[[278 231 619 386 155  75]
 [475 387 218 359 567 593]
 [798 496 439 634  33 449]] >> 798, 33

[[-237 -674   99  -43 -289]
 [ 814  887 -155  298  549]] >> 887, -674

[[ 30   3   6  11  22  16]
 [ 11   7  21   7  22  29]
 [  5  21   2  24  15 -28]] >> 30, -28

[ 419  831 -783   33] >> 831, -783

[[20 38 34 93 45 10 37]
 [68 34 40 11 72  3 40]] >> 93, 3

[[ 562 -623 -772  342  -79]
 [  77  490 -254 -795 -661]] >> 562, -795

[[4528 6027 5894 5704 5081]
 [7977 3195 3476 3481 7320]
 [7834 2976 3411 3363 7179]] >> 7977, 2976
---
[[-0.12  0.04 -0.02 -0.02 -0.04  0.00]
 [ 0.01 -0.04 -0.01 -0.02 -0.01 -0.02]
 [ 0.19 -0.07 -0.05  0.00  0.07 -0.03]] value -0.12, -0.03

[ 0.04  0.00  0.07 -0.12  0.17  0.19] value 0.04, 0.19

[[ 0.12  0.20  0.10  0.04  0.07  0.01 -0.17]
 [ 0.05  0.06  0.09  0.08  0.08 -0.04  0.09]
 [ 0.11  0.10  0.09  0.11  0.14  0.14  0.03]] value 0.12, 0.03

[-13.4  14.9  12.1 -14.4 -18.5  10.8] value -13.4, 10.8

[ 0.032  0.117  0.011  0.098  0.129 -0.101] value 0.032, -0.101

[[ -73.5  184.9 -168.3 -171.7  -36.8 -134.3]
 [   2.3   -1.1 -149.5  -65.9 -160.9  -53.3]] value -73.5, -53.3

[[ 1.5  1.3 -1.1 -1.7  1.2  1.1]
 [ 1.5  1.3 -1.2 -1.6  1.1  1.0]] value 1.5, 1.0
---
(7, 7, 4, 6, 6, 1, 6) ⇒ 1
(5, 7, 2, 5, 8) ⇒ 5
(802, -756, -337, -463, 746) ⇒ -463
(366, 412, 958, 340, 224) ⇒ 340
(252, 222, 58, 10) ⇒ 58
(31, 31, -7, 44, -35, -5, 41) ⇒ -5
(187, 44, 181, 194, 189, 43) ⇒ 189
---
[[ 1.72  1.53  1.31  1.40  1.16]
 [-1.31 -1.24 -1.41 -1.10 -0.94]] -> -1.24

[[ 1.1 -1.5 -1.1  0.7  1.5  0.2]
 [-1.1  0.6  0.3  0.5  0.5  1.8]] -> 0.3

[[ 0.08  0.11  0.05 -0.01 -0.11  0.07]
 [ 0.07  0.18  0.10 -0.19  0.09  0.15]
 [ 0.16  0.14 -0.10 -0.08  0.23  0.19]] -> -0.10

[ 0.7 -1.3  1.5  1.3  1.4] -> -1.3

[[ 11.3  17.3   5.6  15.4 -19.5  17.9]
 [ 11.0   1.7   9.6  11.6  10.4   1.5]
 [  1.3   3.0  -3.8  -6.6  14.9 -15.3]] -> -3.8

[-0.166 -0.191  0.103 -0.069  0.012 -0.078] -> 0.103

[[-0.117 -0.040 -0.099 -0.045 -0.073  0.027]
 [ 0.126 -0.162 -0.130 -0.082  0.105 -0.066]
 [-0.017 -0.079 -0.119 -0.242  0.102 -0.065]] -> -0.119

[ 175.82 -129.11  184.48   23.59 -133.87  202.19 -115.59] -> 23.59

[[-0.171  0.051 -0.186 -0.041  0.005]
 [-0.188 -0.082 -0.032  0.052  0.228]
 [ 0.022 -0.030 -0.119 -0.207 -0.046]] -> -0.030
---
[39 46 37 33] ⇒ 39, 33

[-26   6 -44 -52 -10  14] ⇒ -26, 14

[[ 37 -25  19   2 -40]
 [-56  38 -13  13  17]] ⇒ 37, 17

[-41 -14  54  13] ⇒ -41, 13

[-26  11  28 -63] ⇒ -26, -63

[ 55 -54 -12 -44  -8  20] ⇒ 55, 20
---
array([ 0.085, -0.174,  0.106,  0.129]) -> 0.106

array([[-1.493, -0.217,  0.642,  1.283, -0.398, -0.430],
       [-1.534, -0.755,  1.078,  1.910, -0.963, -1.073],
       [ 0.106, -1.020,  1.459,  1.434, -1.261, -1.273]]) -> 0.642

array([ 0.02,  0.05, -0.03, -0.02,  0.12,  0.06, -0.11]) -> -0.03

array([ 139.106,   96.069,   13.747, -192.716,   53.034,  -31.003,
         41.391]) -> 13.747

array([[ 1.9, -1.0, -1.5, -1.4],
       [-0.9,  0.0, -1.4, -1.9],
       [-0.5, -0.6,  0.8, -0.1]]) -> -1.5

array([[  73.35,   83.02,  179.42,   18.33],
       [ 124.70,  136.76,  148.81,  -34.48],
       [ 145.02,  157.54,   99.43, -217.53]]) -> 179.42

array([[ 0.040,  0.059,  0.048,  0.054,  0.045,  0.038],
       [ 0.017,  0.068,  0.067,  0.098, -0.118,  0.193]]) -> 0.048

array([-0.04,  0.08,  0.17, -0.13,  0.02,  0.04]) -> 0.17
---
-545	-613	-156	709	-172	-918
-211	-982	-536	285	-576	-133
-> -172

135	68	71	59	236	164	195 -> 236

989	175	686	81	863	959	693 -> 863

-8	36	8	-28	-34	7	-16 -> -34

18	50	72	42	48	83	63 -> 48

81	80	25	13	85	25
48	28	96	19	30	69
30	20	31	26	93	88
-> 85

-44	976	-344	283	-542	-304
91	46	131	39	-85	69
38	71	10	15	-265	13
-> -542

-38	-3	18	-7	-49
-39	-4	18	-8	-49
-27	2	30	11	-45
-> -49

5	1	3	3
4	8	1	4
-> 4
---
[5434 8822 2118 3139 6567 6847 4702] Answer: 4702, 5434

[ -47 -604   14  875 -558] Answer: -558, -47

[ 233 -160 -422  394 -689  634  -75] Answer: -75, 233

[[51 29 64 27 17 33]
 [11 75 51  5 39 47]] Answer: 33, 11

[[5620 4822 6322 7465 5847 1295 6698]
 [8065 4097 6667 9419 7275 3254 6653]] Answer: 6698, 8065

[7 8 6 0 1] Answer: 1, 7

[4545 3860 8253 9617 2668 6121 6197] Answer: 6197, 4545
---
[ 16  -3 -47   1   4 -41] result: -41

[[-25 -10 -15 -33   1]
 [-14 -18 -23  -9   0]
 [-17 -27  49  11  -2]] result: -27

[[ 33  10  33  48  39]
 [ 10 -65  13  16  10]
 [-14  31  -7  -4  -5]] result: -14

[-50  12  -2 -61 -13] result: -50

[  2  -2  64 -13   9 -62] result: -13

[ 30  44 -28  20 -48  54 -57] result: -48
